In the rows, zero is written as 128.
Rows swapped in pairs by one turn or mirror: which row each one swaps with:
Q43: [112 137 138 143 133 107 127 103 140 143 129 147 129 124 143  95 128 131
 157  96]
Q626: [ 95 162 122 124 117 128 126 130 154 136 138 153 128  98 115 107 138 113
 116 112]
Q57: [113 171 125 127 118 123 133 116 175 138 116 143 123 120 114 128 139 119
 120 103]
Q260: [110 102 131 141 137 116 133 131 132 132 129 143 158  90 116 109 188 110
 135 107]
Q937: [100 146 119 116 109 115 144 123 151 125 138 140 146  98 129 126 132 119
 116  90]
Q816: [127 121 127 124 134 121 141 108 130 114 113 130 174 134  92 132 135  92
 141 143]
Q438: [121 148 135 144 154 129 124 148 128 128 134 103 155  99 114 118 126  95
 129 108]
Q294: [ 95 114 137 133 147 120 135 115 158 124 111 162 182 130 115 115 137 114
 129 138]
Q894: [116 144 118 154 141 112 122  99 133 138 112 111 147 143  92 112 161 142
 159 121]
Q33: [138 128 139 114 160 135 141 139 110 114 128 136 140 126 104  92 166 113
 124 102]
Q7: [ 90 134 111 139 151 127 125 144 127 162  94 118 122 135 103 103 154 118
 130 122]
Q112: [115 102 125 130 132 130 137 124 131 145 129 136 154 118  88 121 176  93
 162  97]
Q437: [103 108 108 133 151 132 124 104 139 131 110 144 133 152  96 113 130 107
 152 145]
Q182: [103 111 152 141 154 137 117 104 151 156 117 142 158 116 107 144 131 135
 132 110]
Q844: [119 119 112 157 130 116 125 128 130 131 110 143 105 122 118 120 146  85
 158  99]
Q352: [121 152 133 143 155 109 129 141 131  98 129 103 145 105 101 117 144  96
 120 120]
Q96: [104 133 160 130 142 131 116 124 156 155  93 124 157 127 116 131 121 109
 127 120]
Q412: [126 156 139 137 150 114 125 138 132 116 122  95 165 107  95 128 147 121
 124 120]
Q747: [115 139 115 130 156 121 126 158 126 162  99 118 125 134 108 112 162 118
 119 114]
Q84: [ 96 132 147 121 143 124 139 101 152 149 125 158 129 124 133  94 166 100
 149 118]
Q411: [129 138 110 130 163 120 145 112 159 125 108 133 135 142 123 125 182 128
 112  86]
Q944: [114 118 163 137 137 154 112 111 154 146 116 116 158 117 110 131 135 116
 138 112]
Q35: [116 115 150 112 153 111 141 120 137 113 140 162 147 118 123 103 174 132
 128 111]
Q477: [109 115 134 138 174 125 116 121 136 152 111 114 140 143  88  96 142 133
 151 109]
Q962: [101 106 109 148 144  81 121 139 139 127 115 147 117 121 126 121 156 109
 138  93]
Q206: [137 121 144 139 151 119 129 116 126 131 124 136 114 140 115 115 122 115
 170 105]
Q924: [118 114 108 130 144 127 151  85 141 113 142 116 145 132 114 124 176 131
 124  93]
Q20: [105 161 144 143 144  97 132 134 126 124 127 113 164 109 123 106 136  94
 141 114]
Q562: [105 120 122 160 151 119 137 122 155 134 104 118 124 162 106  99 150 131
 141 125]
Q154: [ 94 158 110 126 129 107 133  95 129 144 137 122 156 120 132 126 166 108
 146  92]
Q68: [133 112 130 128 171 111 120 120 100 127 131 112 114 111 118 115 150 112
 133 114]
Q79: [107 101 124 130 141 108 131  88 158 138 133 153 146 109 103 130 140 140
 124 134]
Q497: [102 143 127 103 130 114 112 106 120 100 123 133 141 117 106 144 140 112
 103 113]
Q945: [110  90 109 122 173 118 133  97 148 120 129 137 159 119 133 131 150 119
 117 113]
Q313: [112 150 132 134 116 130 133 113 177 153 130 141 126  97 110 117 138 115
 124 108]
Q654: [ 96 139 128 127 159 121 120 115 124  89 118 154 134 142  98 141 144 104
 118 114]
Q657: [101 129 103 151 162 123 129 141 138 165  97 122 132 123 111 108 156 120
 112 126]
Q72: [ 89 140 101 125 146 120 140  95 126 135 135 116 154 113 134 129 168 104
 129  84]
Q702: [127 148 124 109 123 131 137 132 139 156 126 143 114 100 107 115 142 115
 107 100]
Q289: [135 108 104 127 146 128 124 106 125 114 118 142 136 126 104 146 110 114
 122 115]
Q377: [114 141 137 135 134 127 136 165 130 129 112 109 152 119  97 112 120 105
 133 119]
Q348: [124 117 126 136 174 119 143 117 145 106 112 137 141 148  99 135 132  83
 134 129]
Q994: [124 109 116 126 134  98 133 115 161 133 106 154 139 120 130 138 125 126
 105 126]
Q830: [113 122 113 141 136  98 149  97 162 113 113 131 143 143 127 119 157 119
 139  74]
Q291: [125 105 121 138 134 117 138 126 134 130 103 114 143 141  73 102 163 139
 138 111]
Q776: [ 96 139 130 123 137 117 107 119 136  84 119 141 120 128 118 129 146 113
 104 116]
Q193: [ 97 132 110 111 162 113 130  88 144 113 135 145 134 136 118 111 164 118
 128  78]
Q812: [ 95 151  91 137 143 123 140  86 125 134 132 121 153 117 119 127 164  93
 135 101]

Swapped with Q260: Q844
Swapped with Q747: Q154
Swapped with Q313: Q352
Swapped with Q994: Q816
Swapped with Q654: Q182
Swapped with Q437: Q945

